In the data rows, the value 128 means zero.
Some points, each followed by its number:
[162 102 121 187  93 170  10 166 124 119 150  59  55 139 128 150 215  76
 166  69  74  99 138 154  99 185 132  10  63 114  88 113 167  86 150 166
 162 110  95 142 203 163  78 150 134 171 152  83] 0
[147 181 148 145 138 111 109 153 125 137 107 122 101  80 135 100 135 121
 100 134  87 112 169 145 114 170  90  87 147 143 148  93 138 118 143 183
 114 154  88 113 125 117 109 121 133 119 121 113] 1
[255  99  60  38 255  26 255  65 184 126  39 152 255 178 128 213  82  24
 148 255 252 197   0 162 197 143 172  67  96 125  76  89  15 128  85 137
 224  19 253 112 104 123  91 203 162  23 101  57] 2
[103 106 202 154  76  35 204 125 157 101  89 173 183 158 168 122 114 129
 123 104 130 143  85  80 187 180 161 233 190 137  58 220 143 143 177  66
 227  75 141 101 155  65 146 228 123 166 139 166] 3
[126 131 113 134 127 123 124 118 104 130 128 129 135 136 104 110 133 102
 114 118 133 118 132 115 138 134 137 118 143 115 119 123 142 128 116 139
 127 137 111 116 137 135 126 118 111 122 130 120] 4
[ 51   2 104  85  90 208 146  96  45  84 149 110 113 114  97  40 125 174
 154 137 184 107  83 112 104 101 188 251  94 161 164 169  77 109  66 101
  83  74 141  49  91 123 161  50  65 136 101 140] 5
[138 163  97 100 143 104 130 123 146 146 110 127 128 102 122 129 117 126
 128 114 132 138 146 138 146 102 113 120 130 132 129 117 151 115 109 129
 114 142 127 127 112 127 139 128 125 111 133 117] 6
[121 118 106 109 131 113 150 108 141 132 131 143 162 145 125 141 124 125
 130 129 148 131 117 115 145 121 135 130 129 123 107 139 117 134 118 105
 151 111 148 128 126 117 133 127 125 130 132 139] 7
[121 137 105  93 168 122 143 120 137 153 135 137 146 119 132 115 116 172
 134 166 135 146 140 155 137  71 115 154 117 161 172 116  97 142  92 122
 103 138 149 133  88 153 170 100 144  90 132 120] 8
[141 142 105  93 150 146 140 140 178 115  42 143 158 160 104 151 128 136
 131 162 151 157  73 137 187 167 138 154  84 111  79 125 174 101 127 128
 112 121 132 115 114 124  96 205 150 117  98  83] 9
[117 107 131 127 120 123 138 125 120 122 135 119 126 139 128 137 142 107
 127 128 124 131 119 112 127 137 139 107 132 113 106 142 125 127 129 124
 153 109 138 120 150 124 120 140 112 147 136 144] 10
[120 163 175 191  62 128 121 142 130 161 160 168  80 105 165  87 137 173
 149  48 120 115 166 128 105 121 105 191 160 161 117 167 141 149 168  83
 163 128  99 128 137 130 180 102 124 193 160 147] 11
[141 137 122 105 148 116 145 130 136 120 104 127 140 133 122 151 130 102
 121 155 133 141 118 131 126 125 137 103 124 123 122 112 133 130 126 145
 124 129 132 119 136 131 108 148 130 111 120 116] 12
[ 95 192 213 187 124  75 174 156 130 102 107 158 163 100 165 101  95 132
  71 103  94 109 136  94 172 195 165 228 210 177 173 154 162 134 155 150
 151 201 101 108 120 110  88 151 148  92 115 101] 13
[101  75 138  13 210 109 191 156 154  80  59 106 218 151 186 213  74 131
  97 255  94 190  44 165 134 161 207 139  83 143 206 126  85 132  83 172
  80  94 157 113 136 115  75 202 127  69  85 150] 14
[125 130 130 126 123 111 165 107 125 133 119 165 152 134 116 109 112 120
 115 128 151 129 118 113 127 123 116 147 153 125 130 135 127 139 114 123
 123 134 126 116 119 113 122 119 122 116 110 133] 15
[129 231 146 225 114 104  51 177 143 166 168 139  50 102 131 109 140 122
 122   0  94  96 188 122 134 149 130 118 165 158  88 129 219 153 170 117
 204 205  74 142 137 130 153 109 204 158 140  88] 16
[146 105  90  76 143 127 149  84 100 164 158 147 125 103  70  92 115 151
 128 181 176 137 129 152 103  33  94 131 121 114 147 110  65 122  86 108
  77 119 144 114  79 161 175  49 103 114 134 130] 17
[139 131 124 133 129 116 131 138 131 127 120 136 124 128 130 140 139 109
 118 137 122 127 128 131 124 139 129 113 126 130 127 115 135 121 133 145
 128 135 122 143 139 123 113 135 126 119 121 125] 18
[137 124 107 130 126 146 119 154 158 130 109 118 135 151  85 173 143 116
 140 124 125 124  99 131 140 164 142 100 107 118 108 117 153 110 124 138
 140 116 139 144 137 138 101 167 146 125 133 118] 19
[113 131 141 139 131 114 143 127 129 104 111 136 118 144 107 133 144  88
 123 131 128 137 115 127 145 125 161 115 153 111  97 135 164 135 136 130
 153 121 119  98 158 135 107 164 133 134 123 112] 20
[134 137  52  66 132 146  93 121 156 153 166 132 114 119 108 163 154 128
 150 131 128 138 143 160 112  55 127 111  58 131 147  96 119 124  90  48
 111 113 153 136 116 170 178  96 108 109 128 121] 21
[ 37 243 231 222 151  65 163 139 141  93 111 160 196 137 135  85 136 180
 123  57 109 127 137  51 255 211 130 255 203 201 118 216 205 156 124  60
 222 234 118  55  77 132 148 173 235 111 132  75] 22
[135 140 124 143 117 126 103 131 127 140 138 125 107 123 118 111 144 122
 123 102 118 120 146 137 133 123 116 111 131 130 116  90 142 128 136 139
 145 140 117 126 131 137 140 114 128 136 125 119] 23
[130 147 184 166  85 135 121 141 133 101 102 135  90 131 131 116 137 124
 131 112 130 124 123 116 127 160 132 148 137 104  91 148 168 122 188 128
 145 108  97 114 139 117 105 158 120 169 103 122] 24
[141 222   0  96 152 146  75 119 145 189 105 170 130 130  43 103 168 138
 138  76 136 125 161 167 188  76  77 127  65 139 124  75 218 134  57  91
  54 184 121 116  89 190 146 118 197 116 120  70] 25
[107  72  86 109 136 128 146  86  86 143 157 141 165 166 104 107 144  93
 133 163 165 112 115 118 115 121 151 122 130 110 116 133  64 141  76 119
 135 102 155  91 142 119 128 105 126 119 150 148] 26
[147 183  89 128 113 138  76 130 161 161 155 138  93 101 117 128 122 158
 135  75 124 116 175 134 133  88  71 108 109 141 130 117 161 123 130 114
 115 174 130 163  88 160 179  87 161 129 119 122] 27
[180 104   0  56 122 152  35 143 118 159 212   0  41 114 190 196 170 118
 163 131   0 118 176 150  67 103 107   0  28 136 143  98 118  93 132 186
 123  86 145 217 228 206 117 128 105 149 172 186] 28
[135 114  94 119 137 172  84 145 145 121 109 104  77 136  86 155 157 108
 137  97 136 125 132 143 137 120 127  92  91  97  99 105 169 119 116 109
 114 123 132 135 123 177 112 133 152 121 125  74] 29
[128 114 158 156 115 127 138 156 142  96  96 113 140 167 141 162 143 107
 130 125 125 142  97 120 145 183 145 133 136 113  88 145 157 117 178 142
 146  98 119 160 171 114  98 190 128 154 123 115] 30
[137 183  93 102 111 100 160 128 191 127 115 167 152 137 136 164 135  98
 116  85 141 137 134 108 159 137 116 139 117 137  72 136 167 113 132  95
 166 132 136 148 131  95 154 158 150 127 139 116] 31
[125 131 128 209 208   0 216   0   1 194 158 153 255  70   0   0 160   0
  43  79 228  88 186  31  92 102 172  16 255  96 137  33  14 175   0 252
 247 250 134   0 134  82   0   0  83  16 162  84] 32
[128 118 142 138 121 122 140 123 112 132 140 133 124 132 130 109 142 111
 127 139 135 130 130 135 112 120 124 111 144 118 122 126 110 141 139 138
 136 120 128 105 144 127 124 120 115 135 136 128] 33
[177 116  41 126  92 166  68 106 120 160 203  71   1  64 122 133 176  60
 132 109 105  86 190 153   4  66  49   5 130  94  94 100  84 105 146 164
 150  86 127 113 165 169 152  35  88 110 132 131] 34
[129 127 129 115 123 138 144 126 168 147 102 124 133 106 148 166 104 145
 130 142 152 132 104 124 118 148 130 116 114 123 134 125 116 106 150 126
 121 127 141 171 118 111 102 148 152 119 119 145] 35
[131 209 151 125 172  76 129 159 123 131 115 114 104  82 151 104 114 107
  94 123  70 115 194 160 118 117 121 117 179 188 186  94 157 171 128 167
 136 188 109 113 110 140 145 119 145  93 149 109] 36
[142 124 178 116 126  94 170 159 167  98  92 162 163 131 194 166  72 168
  98 183 118 139  97 122 117 147 122 173 130 157 156 143 107  95 165 164
 106 120 119 199  80  70 121 178 132 111 102 159] 37
[118 139 131 126 141 148 106 119 100 136 127 119 148 148 103 102 128 146
 143 111 156 116 125 123 160 143 159 147 117 142 157 132 146 129  83 118
  93 163 130  96  99 148 114 106 160 120 126 122] 38
[136 117 104 134 126 133 122 118 138 136 105 136 100 131  98 128 154 117
 158 114 154 140 142 135 124 100 103 120 131 101  83 128 138 141 138 114
 140  86 126 116 148 141 137 125 111 153 138 126] 39
[129 122  90 113 163 149  90 122 121 138 129  91 131 126 108 142 138 100
 136 142 125 119 159 145 131 133 159  98 102 130 146  90 130 140  84 145
 112 150 139 131 132 159 116 112 161  95 132  88] 40
[151 150 167 131 147 125 141 169 151 118 106 123 107  94 156 149 116 106
 105 166 101 140 124 137 108 140  94  66 127 133 158  91 119 108 157 189
 111 153 116 146 122  99  91 126 129 102  91 136] 41
[102  43 129 158 123  92 148 139 102  85 152 104  97 181 130 173 184  42
 135 119 108 121 105 115 136 158 153  47 127  82  52 164 111 126 153 107
 204  64 198 105 214 117 111 167  72 188 154 145] 42
[151 102  69  83 174 135 127  97 135 168 148 116 155 136  89 162 128  72
 119 171 169 124 137 153  96  78 121  11 106 104 136  62  78 128  69 144
 115 144 159 144 106 151  98  69 126  75 114 116] 43
[105 150 185 184  57  78 133 143 114 116 188 146 101 111 173  70 118 213
 141   0 104 113 166  62 127 116 109 206 181 173  68 217 156 152 200  73
 211 146 114 114 131  83 208 120 113 229 154 180] 44
[105  86 132 146 137 177  97 150 108  99 140  84  73 122 123 137 179 129
 133 138  85 125 148 170 110 134 147 107 110 124 149 123 131 120 133 122
 114  97 108 119 160 160 115 142 104 129 144 102] 45
[102 113 188 145 110 149 168 115 142  90 108 160 129 143 132 112  87 172
 115 117 168 126  83  95 136 149 154 225 166 117 140 162 120 110 150 101
 118 125 121 106  92 113 107 132 139 138 122 157] 46
[165 166  63  94 176 174  19 191 178 152 110  62  53  96 159 193 146 164
 162 161  46 108 183 212 113 127 103  68  37 160 183  75 151 120 124 158
  67 139 112 191 140 195 167 153 166 105 146  87] 47
[126 118 149 144 125 112 148 129  48 120 108 127 132 146 142 131 132  95
 122 156 131 108 120 121 139 148 136 117 140 103 125 134 148 114 153 156
 124 101 100 132 143 108 105 146   0 129 112 135] 48
[128 145 134 138 116 133 108 137 142 137 121 127 127 119 127 117 127 152
 137 113 124 122 140 125 138 141 114 134 121 132 122 138 152 119 145 133
 130 130 118 130 121 122 137 138 141 137 126 130] 49
[118 164 114  66 115 122 193 115 160 129 133 173 130 111 126 113  87 182
 128 128 177 173 113 108 145  50 100 207 139 137 126 157 117 111 127  53
 121 108 132 152  69 123 202 118 116 140  99 172] 50
[144 155 129 168 126 137  64 161 156 137 117  95 122 169 153 169 150 120
 142  83  86 110 147 112 154 192 130 100 103 135 118 132 193 120 140 144
 163 163 111 159 149 141 104 178 172 135 136 111] 51
[133 143 105 124 112 133 101 135 138 141 142 128 104 116 116 125 118 151
 138 105 149 123 155 134 128 103 106 131 111 137 139 118 142 125 123 115
 107 136 129 158 114 147 156 106 133 134 126 130] 52
[138  91 148 143 118 124 142 136 112 108 109 124 128 162 103 125 131  86
 114 144 125 136 105 102 137 158 133  94 132 110  93 128 153 116 143 149
 153 140 114 151 179 113  72 152 111 138 106 134] 53
[ 70   0 225 127 111 255 169 108   0   4 127 117  14 246 139 141 231 111
 148 244 141 199   9 208   0  74 255  42 102  23 183 178  16 147 172 118
  68   0 132  97 190 218  72 179  48 252 171 195] 54
[113 135 126 149 110 146  88 139 126 122 127 122 107 125 131 107 139 163
 142  96 129 118 134 125 135 133 128 173 124 120 107 151 161 120 137 103
 129 119 114 117 122 142 148 140 129 152 129 120] 55
[180 228 129 184 115 181   0 193 155 204 172  42   0  60 174 130 134 190
 172  13   0  78 255 132 121 108  92  39 109 195 132 125 217 127 158 219
 150 236  93 237 108 191 141  84 227 153 180 101] 56
[126 104 164 145 145 148  86 122  69 110 129  72 111 103 109  80 130 122
 114 171 104 106 153 132 109 126 138 124 136 126 151 117 109 139 109 173
  97 118 104  94 132 125 105  77 114 122  45 110] 57
[132 112 126 134 138 153 118 142 125 132 121 118 119 155 116 127 127 116
 137 133 114 126 131 145 147 141 135 100 116 120 113 132 153 137 140 143
 149 112 114 128 150 137 125 154 144 129 150 122] 58
[118 115  99  92 162 122 120 112 103 125 119 117 177 126 106 100 120 145
 130 163 139 123  97 130 147 123 154 176 138 144 154 123 112 140  63 129
 103 141 133  65 103 134 123 121 129  76 116 114] 59
[206 149  23  90 100 121  93  91 171 203 163 178 118 125  58 162 150  66
 120  96 170  99 164 153  64  58  99  22  77 133 110  47 141 138 106 122
  89 180 129 187 119 137 161  71  88  99 106 130] 60
[129 109 126 111 121 125 140 125 133 125 139 131 137 129 144 145 117 131
 133 139 125 130 116 135 124 125 126 118 124 130 114 136 106 121 128 123
 130 106 141 143 118 111 121 131 120 129 127 141] 61
[129 138 111  96 146 117 153 106 140 134  98 138 140 113 122 139 113 102
 125 153 130 138 122 120 131 110 112 135 128 116 130 115 120 130 129 135
 120 116 135 123 126 112 123 135 125 113 128 126] 62
[135 148 126 144 124 124 109 134 134 145 138 130 123 123 135 122 133 124
 139  97 117 119 148 125 138 135 118 119 132 140 120 129 140 132 131 128
 158 148 131 134 127 132 133 120 150 134 133 119] 63
[142 147 126 143 131 136  89 150 143 142 120 112 122 130 137 146 137 127
 135 108 102 121 139 128 146 160 125 108 113 134 113 127 161 130 135 136
 138 147 123 148 142 133 117 154 160 123 134 121] 64
[132 133 116 121 144 130 116 121 122 140 130 115 141 128 116 127 123 126
 129 134 141 121 132 118 134 145 134 115 123 148 142 108 131 133 111 134
 121 138 136 138 108 145 120 107 144 111 129 123] 65
[154 123 163 152  84 145  88 107 102 133 179 130  70  83 150  93 100 192
 130  96 124  97 159 138  78  82  89 155 150 140 159 149  90 111 160 126
 100 120 113 141  81 118 166  65  92 154 119 175] 66
[111  26 121 118 125 172 111 150  91  75 119  80 140 175 132 161 156  94
 122 173  97 150 108 115 112 168 198 125 108  68 144 121 119 116 108 174
  88  90 123 133 169 150  74 159 102 125 121 133] 67
[119 100 151  99 108 108 167 118 111 128 167 121 133 140 160 171 116 136
 139 147 158 139 124 128  96 110 122  85 119 127 113 165  77 133 154 131
 166  81 170 144 146 107 136 116  86 157 161 179] 68
[ 84  61 117 113 102 105 159  66 118 143 151 143 168 156 105 128  95 127
 166 102 217 109  86  67 131 129 136 176 161  83  63 167  67 117 112  61
 173  81 179 114 100  70 141  68 129 126 127 158] 69
[100  78 110 130 111 124 160  82 110 151 157 140 169 154  89 127 138 118
 147  87 193 123 105  83 153 111 126 139 144  91  52 150 117 135 112  71
 174 107 157 105 103 138 130  87 134 149 118 138] 70
[115  96 127 122 110 149 139 116 121 110  95 143 138 173 126 134 152 120
 135 129 156 135  82 135 120 146 136 130 116 100  89 134 126 111 134 115
 121 105 125  99 134 122  92 171 101 161 118 126] 71
[120 129  73 176 135  97  99  46  72 165 104 106 132 103  45  76 146  60
 110  79 185  90 168  74 131 116 167  63 157  95  75 105 116 148  91 138
 185 136 108  41 139 132  98  61  99 107 123  88] 72
[140  75 133 142 112 143 109 124 139 121 143 108 114 141 130 165 143 117
 150 110 127 119 123 137 108 145 146  90 120 111 109 129 119 107 134 130
 153 112 149 143 157 142 113 111 158 141 128 139] 73
[109 137 195 146 110 141 124 172 124 101 131 125 106 102 176 114  94 184
 123 114  92 128 139 121 100 142 131 207 142 150 172 167 136 116 158 121
 117 127 106 149 117 123 151 138 122 141 128 149] 74
[122 142 135 139 143 125 129 142 133 115 113 120 128 122 136 140 143 120
 108 135 108 122 131 124 121 150 145 111 137 136 155 110 117 125 128 149
 130 156 117 118 137 137  96 146 132 105 123 106] 75
[126 107 132 129 111 133 141 119 118 110 111 141 135 152 121 127 144 121
 129 132 144 133  99 126 130 146 135 119 121 110 117 132 123 115 137 131
 125 114 126 115 143 117 102 151 114 148 119 124] 76
[135 148 157 133 150 101 153 162 136 114 101 158 140 111 147 130  93 144
 115 155 122 139 125 133 143 126 134 155 142 139 136 130 137 109 147 144
 114 131 123 163 111 127 135 147 138 115 114 123] 77
[155 150 104  99 139 155 135 106 119 139 129 121  68  84 136 120 146 154
 141 182 114 124 132 160  61  51  82  58 109 121 150  87  60 131 142 151
  71 126 132 146 125 135 124 103 108 154 147 138] 78
[120 109 127 132 124 147 112 127 113 126 142 114 116 132 119 120 134 129
 136 116 133 122 132 123 120 124 138 123 127 118 130 129 126 130 126 120
 124 120 129 128 129 141 127 113 125 138 131 134] 79
[100  58  92  86 131 205 102 103 115 145 147 106 126 157  81 160 108 181
 167 127 160 130 110 123 143 117 155 166  52 120 149 146 123 109  93  60
  91  82 167 147  95 173 163 102 121 121 119 137] 80
[123 184  92 122 170  97 111 113 123 133 110 125 165 127 112 109 155  92
 118 137 124 130 145 147 167 121 144 115 134 153 145  92 138 161  75 136
 136 180 124  77 125 135 122 132 139  83 141  92] 81
[148 146 160 111 136 112 147 158 147 133 127 123 110 110 172 157 107 186
 130 145  90 139 125 144 120 133 100 122 110 151 136 157 112 113 167 138
 142 112 127 171 118 101 135 133 136 151 135 163] 82
[124  75  78 102 120 154 120  82 106 150 156 142 174 185 115 115 142 114
 168 148 160 129 107 136 128  95 139 128 102 108 101 135  83 150 103 110
 137  92 158 125 139 131 127 100 101 133 143 140] 83
New points follow, each followed by the numbers of its three nearest points above by angle, seen from the average point of the numbered points, nearest first.
[129 138 148 182  89 104 113 109 114 129 153 147 134 128 116  92 131 107
 117  55 145  98 138  94 145 141 142 148 181 129  98 160 144 155 136 107
 199 152 117 100 117 110 130  96 138 130 132 119] 44 16 22
[129 110 137 132 129 115 154 124 122 121 119 140 145 144 122 130 128 100
 119 147 141 128 111 120 130 138 139 120 149 121 118 119 122 136 135 142
 130 123 130 121 142 119 104 131 117 115 118 130] 53 76 15
[126  96 102 113 139 149 126 129 119 123 120 113 137 140 106 138 144 104
 132 152 138 129 115 132 145 137 146 104 113 110 118 118 126 125 108 131
 116 113 130 112 143 147 110 133 137 113 126 109] 67 40 19
[139  80  69   0 208  74 243  95 167  88  55 164 185 158 132 214 123  44
  93 255 163 181  77 143 114  85 162  65  90 105 176  45  52 138  56 144
  87 114 179 107 126 117  69 163 112   9  80 118] 12 2 14
[126 149 120 135 117 128  97 124 118 165 164 121 115 102 147  83 115 183
 140  99 105 111 164 123 125 107  89 165 140 161 152 144 123 129 141 121
 115 146 122 141  97 107 182  88 134 140 142 152] 66 11 52
[111 169 162 128 122 121 143 178 199  95  65 153 124 129 154 163 115 154
 121 106 115 139  94 113 172 165 152 218 122 133 105 169 181 150 174  86
 133 119 117 127 130 119 139 224 145 147 109 103] 3 9 30
[136 119 162 141 125 166 117 149 102 106 109 117  73 131 132 124 151 117
 119 151 117 128 119 155  80 117 141  99 141 113 140 116 126 133 159 152
 102 114 109 129 155 142 118 137 115 151 124 127] 54 45 78
[ 97 158 129 151 134 111 100 144 159 122 100 116 175 145 124 139 160 102
 127  89 101 110 133 106 200 201 157 166 108 142 107 155 189 142 126 105
 187 163 120  89 130 133 102 175 189 110 125  79] 22 51 64
[119  59 202 146 137 208  82 191  80  59 140  29   8 129 125 156 166 113
 143 201  69 138 112 177  65 158 145  71  87  72 123 143 143  64 192 201
 100  46  88 141 181 165  61 146 121 199 121  59] 45 0 54
[104  86 126 118 111 158  90 109 102 121 148 124 128 133 113 103 127 145
 134 127 151 119 116 123 135 103 127 163 110 122 135 155 108 107 104  97
 118 105 136 108 106 134 142  92 105 135 120 132] 5 80 79
[138 130 125 125 131 138 127 143 141 120 102 121 129 139 128 145 134 129
 130 139 125 134 116 131 135 142 126 124 103 121 121 126 142 112 137 142
 119 117 129 130 132 123 116 154 133 128 114 119] 9 19 30
[127 109 121 135 122 151 144 140 107 106 119 129 129 144 123 153 118 125
 134 151 136 139 108 123 114 119 146 143 125 108 130 123 128 115 125 115
 101  94 132 136 138 133 118 129 110 122 114 135] 67 54 71
[122 230 166 207 150  60 117 166 175  97  54 134 137 115  95 100 145  85
  82 119 103 139 158 115 253 219 149 194 180 153  42 152 255 153 157 146
 208 175  78  64 153 152 130 188 190 117  99  36] 22 13 20
[131 121  91 112 101 164  90 133 148 152 135 119 111 164 134 146 146 156
 165 104 111 130 123 139 137 128 118 125  75 118 110 139 152 125 134 103
 121 111 135 160 136 147 168 145 137 162 153 140] 80 55 52
[128 137 154 133 147  94 178 132 144 114 119 140 167 149 151 129 124 111
 140 151 135 151 100 137 164 156 141 158 152 142 107 157 118 146 124 122
 159 117 142 113 132 109 131 164 144 134 145 130] 3 7 22
[135 125 119 124 144 121 135 117 126 135 133 119 123 126 126 129 140 105
 126 148 122 128 135 141 116 112 124  88 138 129 126 109 111 127 127 146
 133 133 131 125 136 135 126 112 126 121 134 123] 43 78 34
[110 106 132 124 119 140 167 116 132 106 116 137 153 136 142 130  96 139
 124 147 156 139  84 101 128 154 142 155 132 109 129 139  99 113 140 130
 128  92 138 124 121 100  99 140 122 131 118 157] 46 76 61
[161 111 149  92 122 141 140 168 166  83  64 126 136 143 139 201 104 126
 124 148 146 167  93 146 135 158 130 142  96 118  69 105 187 106 178 157
  82  93 109 181 127 135  98 192 136 125  71 105] 9 30 19
[145 151 145 153 127 141  99 162 158 134 153  85  78 114 173 141 151 140
 134 124  87 131 156 164 111 124  94  97 104 147 115 132 142 128 166 133
 128 138 114 168 149 132 150 146 142 170 143 111] 56 47 64
[107 124 152 131 145 141 131 139 122 115 121 112 129 130 154 124 121 156
 124 151 100 127 119 140 118 153 141 154 129 144 170 130 102 128 131 148
 121 132 118 122 128 117 122 147 130 122 135 139] 74 37 14
[127 115 137 127 113 105 173  92 117 131 131 175 161 131 103 111 103  65
 111 131 176 134 119 114 117 116 124 139 156 117 129 115 111 142 119 127
 117 135 114 112 119  90 118 105 103 112 109 136] 15 32 62
[151 135  62 111 111 123 120 109 136 169 154 144 125 125 100 145 130  78
 121 100 171 127 148 133  92  84 100  81 109 102 117  76 114 126 114 111
  79 136 131 155 129 149 112  83 101 115 112 122] 60 43 21
[140 137  76 113 115 105 105 111 135 151 138 124  99 116 109 147 161  87
 127 104 116 121 150 128 115  94 119  54 135 115  97 102 142 129 125 131
 149 107 131 111 163 141 131 114 123 131 141 126] 34 60 28
[141 127 117 120 151 106 164 111 142 127 108 138 168 144 120 144 113 101
 128 172 152 127 113 144 155 129 137 116 130 121 102 122 113 131 129 134
 142 120 150 126 134 121 115 139 121 108 116 114] 2 12 62
[123  90 156 120 148 121 134 117 109 125 143  99 148 124 155 132 106 132
 134 157 119 120 118 115 101 142 141 114 133 143 175 120  82 128 106 163
 105 140 136 132 128 108 113 119 126 108 131 154] 14 37 57
[130 126  84  85 132 132 115 140 155 143 104 122 167 128 134 162 103 151
 137 170 136 130 130 125 139 127 127 154  90 152 169 115 125 120  89 126
  80 140 131 156 109 130 137 137 157  81 121 125] 8 14 65
[171 255 113  99 219  69 200 124 220 176   6 200 228 137 184 134 124 146
 102 205  94 177  76 190 192 160 102 119  95 208 159  67 150 145  90 194
 109 247 131 169 109  66 107 237 198  57 147  91] 12 77 81
[ 75   0  81 147   0 255  57   0   0 110 228 113 125 253   0 138 255   0
 125  28 255  99  32  56   0  43 222   0 176   0  55  65  47  94 130  34
 125   0 118   6 198 183  48   0   0 221  92 208] 79 83 54
[157 115 162 163 136 166  74 156 108 143 138  79 106 106 174 136 121 128
 161 118  77 124 156 147  71 126 114  52 122 141 171 132  77 123 161 180
 142 138 126 179 145 156 107 102 163 146 157 148] 56 28 0
[141 122 113  95 122 122 139 122 136 136 137 136 129 137 128 130 123 128
 144 131 133 143 125 129 135  86 118 111 110 115 103 155 108 133 131 128
 141  98 147 127 120 124 162 120 115 151 134 152] 68 50 7
[122 142 145 148 139 117 145 133 117 113 101 143 154 138 110 115 117 104
 107 128 139 131 122 104 154 153 144 158 152 124 119 128 156 131 123 149
 126 143 112 117 140 113 109 144 128 101 118 116] 13 15 22
[137 207  27 149 151  88  85  96 149 202 151 154 133  99 104  94 166 133
 145  51 125 125 183 161 165  85  90 105 119 154  82 106 145 159  72  83
 153 167 119  67 125 151 203  83 151 129 147  92] 25 27 63
[107  80 108 146  54 188  64 127 117 108 191 100  51 143  95 114 149 163
 189  62 138 107 141 116 118  86 102 109  88  69  61 179 157  74 161  19
 154  51 129 136 122 170 171  98 101 234 144 150] 79 55 39
[107 184  87  98 122 164 100 138 150 137 147 132 126 106 102 158 110 153
 136  99 159 134 139 121 134 114 140 141 117 138 152 108 118 119  93  67
 118 137 159 120  82 153 126 119 152  83 115 111] 21 25 52
[116 126 148 135 105 105 159 129 141 113 123 147 149 147 141 130 125 138
 130 116 139 131 118 111 153 143 142 162 144 132  94 167 138 141 156 117
 172 113 130 115 139 106 137 144 118 150 132 135] 3 44 46
[119 118 133 125 135 147 118 134 125 123 130 125 127 122 131 124 104 165
 135 123 130 122 124 127 130 131 138 150 117 131 152 134 112 121 117 129
 112 130 130 135 110 138 133 120 132 128 132 135] 74 80 46
[161 155 131 143 105 117 135 131 144 150 140 156 131 112 138 119 106 138
 123 120 124 122 146 122 114 102  96 148 139 143 141 128 121 130 132 130
 113 151 118 153 111 109 151 113 122 115 110 133] 66 27 52
[120 109 177  93 167 118 184 127 135  88  39 139 187 143 145 193  81 122
  78 208 164 153  48  97 149 189 152 136 138 116 147 117  87 101 152 159
  92 134 142 140 112  81  33 200 130  99  74 168] 14 37 12
[133 143 115 102 128 141 139 111 128 134 125 144 132 115 118 113  95 155
 124 135 147 132 123 125 117  94 104 162 128 125 129 128 111 118 123 108
 100 128 137 129  84 122 159  95 127 121 121 135] 50 17 8
[121 105 144 162  82 136 118 108 118 125 158 146 112 140 115 117 149  84
 129  82 160 115 136 100 123 131 131 124 149 111  99 142 128 116 140 102
 172 116 126 114 133 130 123 107 118 117 126 137] 70 69 72
[140 166  91 131 127 114 114 120 141 149 139 136 124 122 115 118 150 127
 137 103 133 124 148 141 144 107 109 118 123 142 106 118 134 136 104 104
 134 141 135 122 126 129 150 114 138 116 147 113] 25 27 6
[135 131 140 133 113 130 125 127 120 133 122 133 118 123 120 118 128 122
 121 124 134 122 133 131 118 123 117 123 130 118 124 121 133 127 143 136
 121 128 112 119 124 128 121 126 127 132 115 126] 24 1 66
[125 104 109 117 139 141 124 123 118 121 124 116 131 139 110 132 135 109
 131 144 136 131 122 135 130 129 139 110 118 117 125 119 124 127 113 133
 120 115 134 113 135 139 117 126 120 121 123 115] 67 26 43
[108  71 166 182 173 110 177 147  87  84  69 150 232 169 110  73  90  74
  49 155 172 157  65  63 153 214 128 202 194 109  64 109 148 167 153 219
 106 138  76  80 155 103  25 152  87  87 106  80] 53 15 76
[109 104 147 152 118 164  98 148 120 113 139  98 109 118 142 134 114 172
 145 111 107 123 133 120 118 140 132 158 112 131 146 153 125 108 142 112
 119 113 130 140 116 141 138 122 129 140 127 143] 74 55 79
[122 135 121 124 132 139 125 127 135 136 123 106 130 140 117 125 118 131
 130 115 133 126 133 132 137 136 131 136 121 130 134 126 140 131 104 123
 118 150 129 133 118 141 128 122 138 120 129 122] 38 65 25
[139 153 133 153 133 140  72 145 127 149 145 103  97 110 141 121 131 146
 138  96  99 112 168 129 115 136 118 105 126 149 133 126 151 124 143 143
 127 155 113 152 124 142 138 114 158 132 140 130] 56 16 63
[139 156  97 115 149 144 101 150 139 146 139 110  79 110 112 137 146 142
 125 143 110 124 148 176 112  80 112 107 100 131 134 101 141 149 118 126
 112 143 127 143 122 180 164 111 142 131 138  93] 47 27 21
[129 195 147 189  92  69 116 150 118 137 125 150 127 106 130  86 137 101
  95  53 110 101 160  97 145 148 109 159 179 158 107 125 194 144 153 127
 159 182  91 129 147 110 142 126 134 130 133 107] 16 63 13
[131 255 169 255  60   0 123 117 165 154 144 248 165 119 132  57 178  46
  78   0 111  80 217  46 201 163 112 197 255 202  53 124 255 157 185 127
 236 255  41  99 193  73 182 124 135 130 126 150] 16 63 22
[125 153 129 127 130 131 125 142 137 131 128 136 115 116 140 125 126 148
 130 129 118 137 135 144 130 117 119 152 126 146 145 128 126 131 127 125
 117 145 128 132 107 132 151 121 140 123 136 123] 8 74 52
[135 179 134 166 114  83 125 129 135 140 122 157 140 127 132 106 122 110
 104  86 119 112 150 110 144 144 112 149 169 148 117 132 163 136 147 138
 151 167 104 122 132 103 140 127 136 109 129 109] 13 16 22
[137 112 127 143 121 141  99 143 125 123 124 101  98 129 131 145 156 120
 134 111 112 122 131 134 122 146 135 101 111 115 115 127 136 121 135 134
 145 113 123 138 148 139 112 140 133 143 130 121] 0 73 45
[133 109 148 134 123 153 110 140 114 108 128 107  96 128 126 131 135 124
 126 148 116 129 126 140 112 130 133 115 118 115 131 132 127 115 147 143
 125 101 120 120 138 138 118 131 119 129 123 128] 45 54 67
[145 170 127 141 142 100 131 132 117 146 133 139 141  91 120  95 128 107
 104 127 117 124 152 138 127 116 110 111 161 156 138 106 126 146 114 150
 139 173 113 119 127 127 136 100 139 111 122 113] 36 1 81
[105  67 140 150 116 151 103 131  43 112 171  99 108 128 134  96 141 125
 125 125  91 109 155 122  93 133 155 148 160 131 168 136 102 128 130 129
 120 117 104 112 152 136 125  88  94 130 137 147] 79 57 5
